One vector is turned by the same rotation once a step. Each row is the vector after some number of steps, and that number follows the row.
The counts run from 0 to 621.
-14 -4 8 16 4 -7 11 10 3 -2 1 8 6 -2 3 10 -3 4 0 -3 -15 -2 -25 -7 2 15
 18 -18 -11 4 5 -10 -14 | 596
0 -8 -10 -13 -14 10 13 -4 12 13 -16 11 -11 -6 15 8 -24 2 8 -8 4 -10 -3
 -15 3 6 7 -4 6 8 -2 -4 0 | 523
0 -3 14 2 19 8 5 0 0 -5 -14 -24 6 -2 10 -20 3 -10 -3 14 3 -9 -23 3 4 -2
 6 -1 -3 -9 14 -1 -5 | 298
6 -7 7 -5 6 -14 -12 -15 -12 -6 -9 -15 21 -4 0 -4 -2 22 -7 8 -18 6 2 7 -7
 11 1 1 4 -7 13 6 9 | 177
5 1 7 11 18 7 2 -5 -2 10 -1 -1 13 -8 6 14 -11 0 10 -8 7 2 16 -11 9 8 9
 10 -10 -12 24 -11 -3 | 395
-5 -11 16 1 1 -14 1 -7 3 -2 -5 9 11 -7 10 6 19 3 -11 4 -15 -4 -19 -4 9
 14 11 -6 -7 -10 1 -15 8 | 169
4 -9 2 10 -2 -6 13 4 8 6 0 16 9 -8 -2 -3 17 13 2 7 22 19 -2 -9 0 9 6 10
 -5 8 7 -13 -6 | 467
-5 12 4 -2 -2 -12 20 -4 -11 10 2 10 11 15 1 -11 9 -6 -13 -3 8 16 -3 -10
 13 2 2 6 -7 2 -2 -23 -11 | 138
-14 3 11 3 -2 7 -13 6 -22 -1 -5 -20 2 -2 -4 -5 3 -18 -15 -8 10 2 4 10 -7
 -15 -12 6 0 5 -5 -3 7 | 375
7 -5 24 9 3 6 5 8 -12 -1 -7 3 2 -2 -11 -27 6 -1 -13 0 1 4 3 -10 -7 8 -3
 -3 3 3 10 -11 -20 | 539
-2 15 17 4 -6 -6 -12 11 -6 -9 0 -3 -13 -3 -3 0 11 -11 -9 2 8 3 12 14 7 4
 3 -1 -8 4 -20 -1 -21 | 51
-7 0 -6 2 13 -11 1 5 13 -6 0 0 -8 10 19 4 4 1 20 12 -4 9 -17 5 4 9 8 -21
 -14 2 -4 4 -3 | 162
8 15 16 2 -8 10 -5 -1 -7 4 -9 12 24 2 -2 4 11 -1 -1 4 -2 18 0 -7 -4 -18
 5 5 -14 -7 -5 -19 12 | 569
-21 -2 0 9 4 -19 -13 -17 7 7 -3 -10 -3 5 -6 -8 2 10 9 8 8 -14 0 -20 2 0
 -13 -9 5 12 12 13 0 | 533
12 10 10 1 2 11 -3 10 -12 1 -22 -4 -4 0 16 -2 0 10 0 10 11 12 -3 6 12 4
 13 -3 -10 7 -9 -3 -6 | 55
-9 8 7 4 -3 2 -21 1 -14 -12 -3 -27 12 0 -2 -10 11 -12 -7 5 7 5 -5 13 -8
 -11 -6 -3 -3 3 2 6 6 | 374
-29 -13 -2 9 -7 0 -7 -13 -1 9 -4 17 -8 -5 -3 -5 -3 -8 -3 -3 5 -17 5 -14
 -4 -2 -3 8 12 1 8 -4 1 | 530
8 -10 -6 12 8 10 -10 -8 1 -1 -12 13 -3 17 -5 -5 -14 20 5 16 -16 -10 2 -2
 0 -10 18 2 -11 0 9 10 -6 | 426
36 -9 8 -10 -6 21 5 5 7 -8 -4 -3 -1 -1 -3 -20 17 9 2 6 6 4 -2 5 -5 1 11
 -2 2 2 -1 5 -5 | 547
16 17 -6 -10 -5 10 -9 -1 -12 10 -2 11 -3 -4 5 10 -5 -6 -21 0 -12 5 5 0
 -10 14 3 26 -3 -11 3 -3 9 | 255
17 -15 -9 -18 -9 16 -3 -5 9 9 -4 -14 -2 2 11 9 -7 -9 3 4 15 -9 19 -3 7
 -1 -9 3 5 6 -6 2 -4 | 122
-5 1 -14 7 7 9 -10 9 15 2 0 4 -4 2 9 10 -15 17 11 -1 0 10 -6 5 5 7 19 5
 -20 0 5 4 -18 | 588
-16 -1 -2 14 12 -8 -6 -12 0 -10 0 -13 -17 -6 9 -4 12 -1 -6 10 9 -11 7 -5
 -5 7 -11 -3 1 -4 9 14 -15 | 291
-7 2 4 4 9 -11 10 2 -12 5 -13 17 14 -1 -3 15 -2 -3 -16 3 -14 -7 -4 -2 -2
 8 8 26 8 -9 4 -16 9 | 497
20 -14 -15 -23 -3 11 -1 -12 9 3 -9 -21 -3 3 9 2 -3 4 11 11 5 -8 10 1 4 6
 -10 -9 13 14 1 17 -6 | 121
15 -9 14 -11 5 1 -2 3 -12 -1 -9 6 -10 1 1 -8 -16 7 -9 -10 -18 -7 0 0 9
 20 23 10 8 -9 7 -5 1 | 418
-16 -9 0 10 4 -19 14 5 6 12 1 -9 0 -3 2 20 -14 3 1 2 3 3 -13 -15 7 3 -4
 -21 0 9 -15 -10 12 | 598
15 6 2 -4 -1 1 14 8 7 -12 1 -3 -5 7 -20 -19 10 4 7 13 11 8 -8 3 -9 -7 -3
 -7 13 11 -12 17 0 | 544
9 12 -6 0 -5 5 24 7 11 0 1 -9 14 -1 3 13 -8 -5 -2 1 6 -16 -14 -6 8 9 14
 -4 -6 6 -7 -6 -17 | 195
6 8 -7 -7 10 -17 0 -15 7 -11 -5 -12 28 11 -7 5 -15 15 4 9 -8 0 4 6 -5 -2
 2 6 -1 -3 16 4 6 | 502
-6 -8 8 2 -1 2 -7 1 9 -7 -6 5 3 -1 11 7 12 -3 9 13 -11 2 -25 -1 -3 -11
 12 -12 -7 -13 -3 5 28 | 166
-9 -10 -3 -4 -16 17 -6 1 -5 5 -8 6 -14 3 8 9 2 -24 -6 -5 4 -16 17 0 6 -8
 1 13 1 3 -2 4 -11 | 126
6 6 -6 -1 14 -19 1 -10 5 -2 -14 3 23 9 -5 5 -17 16 -3 3 -5 0 7 1 4 4 2
 17 -2 5 10 -10 -1 | 501
8 31 0 -1 -5 14 9 1 16 1 -11 25 0 2 3 6 4 -2 9 5 -3 -1 3 -14 -3 -12 2 8
 -15 -3 -4 -7 4 | 327
-5 9 14 7 -10 22 -6 4 -22 12 -14 5 12 7 -3 -5 -2 -19 0 -2 9 0 0 -14 5
 -11 6 4 -10 2 7 -7 6 | 134
4 -7 1 -4 5 13 -9 8 -4 17 -7 -12 -1 9 9 18 -5 -12 14 1 10 -3 18 -4 22 5
 9 7 -7 10 -3 0 -4 | 557
-14 -18 2 -6 -13 -4 12 -7 4 2 -1 2 15 -1 6 6 -13 -12 -7 -14 5 -9 12 -9
 15 6 5 3 8 -6 10 -17 -12 | 202
10 -6 -1 -15 -13 13 -10 -10 3 -19 -2 -7 -1 12 4 -1 4 -21 3 7 0 -19 10 8
 1 -3 12 2 6 -5 2 18 -10 | 124
11 -11 3 -13 8 -12 -7 -4 -11 -5 0 -3 -14 12 5 -14 -5 6 -7 -2 -19 -18 -2
 7 7 13 12 -2 12 -11 11 6 3 | 419
8 14 14 1 5 -14 -9 12 6 -19 -4 -5 1 4 -3 10 -3 -6 26 4 7 14 12 17 -5 16
 3 -6 -4 3 -3 9 -3 | 479
-17 -3 6 2 -7 2 -10 -16 -4 1 -13 -2 5 -11 -1 -7 5 12 18 -10 6 -6 4 -9 -4
 -16 -9 -7 12 10 17 9 2 | 208
-2 4 1 4 0 -13 3 4 -16 -10 -3 7 4 3 -4 3 14 10 12 -11 -11 -15 13 14 5 -1
 9 1 19 15 15 -2 -14 | 313
-10 -1 3 6 -9 -2 -17 3 6 -7 -23 4 15 -9 1 5 12 -1 -7 9 3 2 3 6 -5 7 2 8
 -10 22 7 4 -19 | 369
